0: [ 0.72  0.35  1.71  1.05  0.91  1.49 -1.28  1.45  0.39 -0.65  0.19 -1.34]
1: [ 1.31 -0.74  1.1  -1.68 -0.95  0.82 -1.34  0.89  1.41 -1.37 -0.95 -0.16]
2: [ 0.37 -0.46  0.51  0.36 -0.74  1.63 -0.36  0.66  0.56 -0.09 -1.15 -0.99]
3: [-0.69  0.38 -0.97 -0.48  0.95  0.36  0.9  -1.66 -1.13  2.02  1.17 -1.2 ]
4: [-0.08  0.69  0.81  0.58  1.49  1.63 -0.54  0.67 -0.63  0.15  0.67 -1.11]
5: [-1.1   1.33 -1.02  1.69  1.64 -0.22  0.55 -0.19 -1.05  1.09  1.5  -0.86]
6: [ 0.62 -1.3   0.68 -0.36 -0.85 -1.38 -1.28  1.29  0.75 -1.06 -0.67  1.16]
7: [-0.69 -0.67  0.09  1.84 -0.95  0.15 -0.79 -0.39 -0.92 -0.09 -0.94  1.97]
8: [ 0.15  0.05 -0.35 -1.95 -0.93 -0.03 -0.4  -0.61  0.12 -0.26 -0.49  0.54]
9: [ 0.34 -0.66 -0.85  0.59 -0.73 -0.15 -0.26 -0.35 -1.4  -0.41 -0.35  1.67]
10: [ 1.03 -0.53  0.67 -1.95 -1.07 -0.62 -1.14  0.05  0.34 -1.21 -1.15  0.54]
11: [-1.04  1.79 -0.97 -0.52  0.82  0.39  1.95 -1.28 -0.63  1.36  0.06 -0.9 ]
12: [ 0.34 -0.62 -0.28 -1.88 -0.57 -0.23 -0.17  0.33  1.08 -0.18 -0.72  1.01]
13: [-0.26 -0.88  0.51  1.2  -1.16 -1.54  0.48 -0.18 -0.07 -1.78 -1.36  1.55]
14: [-0.26 -1.3  -0.12  0.15 -1.37 -1.75 -1.21  1.29  1.19 -1.36 -0.52  1.97]
15: [-0.69  1.65 -0.55  1.84  2.43  1.42  1.53 -0.61 -1.34  0.96  1.8  -1.2 ]

[ 0.76 -0.16 -0.01 -1.09 -0.3  -0.33 -0.48  0.83  1.07 -0.48 -0.49  0.67] 12
[ 0.06 -0.34  0.34  0.17 -0.05  0.22 -0.61  0.91  1.23 -0.54 -0.19 -0.7 ] 2
[-0.83  0.28  0.14 -0.33 -0.75 -1.32  0.31 -0.46  0.3  -0.52 -0.4   0.25] 8
[-1.32  1.23 -1.18 -0.27  0.32  0.36  2.38 -0.39 -0.07  1.18  0.32  0.07] 11
[-0.01 -1.11  0.53 -0.21 -0.15  1.23  0.2   0.22  0.9  -1.15 -0.58 -0.18] 2
[-0.73  0.93 -1.18  0.17 -0.05  0.    1.79 -0.47 -0.51  0.96  0.32  0.14] 11
[ 0.79 -0.46  1.56  1.41  0.32  1.42 -1.21  1.08  0.98 -0.72 -0.1  -1.2 ] 0
[-0.34  0.12  0.13  1.41  1.88  1.78 -0.35 -0.05 -0.51  0.35  1.19 -0.58] 4
[ 0.79 -1.52  0.93 -0.27 -1.37  0.36 -1.42  1.72  2.04 -1.57 -1.36 -0.78] 1
[-1.11  0.81 -1.18  1.63 -0.31 -0.06  0.27 -0.61 -0.28  0.96  0.53 -0.14] 5
[ 1.02 -0.2   0.81  0.05 -0.19 -1.26 -0.9   1.27 -0.1  -0.27 -0.33  0.54] 6
[-0.7  -0.15  0.14  1.13 -0.28 -1.61  0.92 -0.4  -0.37 -0.46 -0.41  0.96] 13
[ 1.85 -0.67  1.78 -2.17 -0.74  0.79 -1.21  1.5   2.25 -1.78 -0.52 -0.99] 1
[-1.11  0.59 -0.55  1.2   0.53  0.57  0.48 -0.18 -0.07  1.18  0.96 -1.2 ] 5
[ 2.27 -0.67  2.2  -1.75 -0.52 -0.48 -0.36  2.14  1.61 -0.93 -0.73 -0.35] 1
[-0.26 -0.25  0.72  1.41  1.59  1.63 -0.79  0.24 -0.07 -0.09  0.75 -0.14] 4
[-0.08  1.42  0.74 -0.15  1.79  1.56 -0.39  1.18 -0.85  0.37  0.75 -1.11] 4
[ 0.08 -0.38  0.22  0.19 -0.19  0.33 -0.48 -0.41 -0.38 -0.47  0.42  1.02] 9
[ 1.   -0.88 -0.33  0.15 -0.95  0.36 -1.21  0.24 -1.55 -1.15 -1.15  1.97] 9
[ 2.27 -0.88  2.2  -1.75 -0.95  1.63 -1.63  2.14  1.19 -1.15 -0.73 -1.41] 1
[-0.69 -0.04  0.3  -1.33 -0.95 -1.32  0.27 -0.82 -0.28 -0.51 -0.94 -0.78] 8
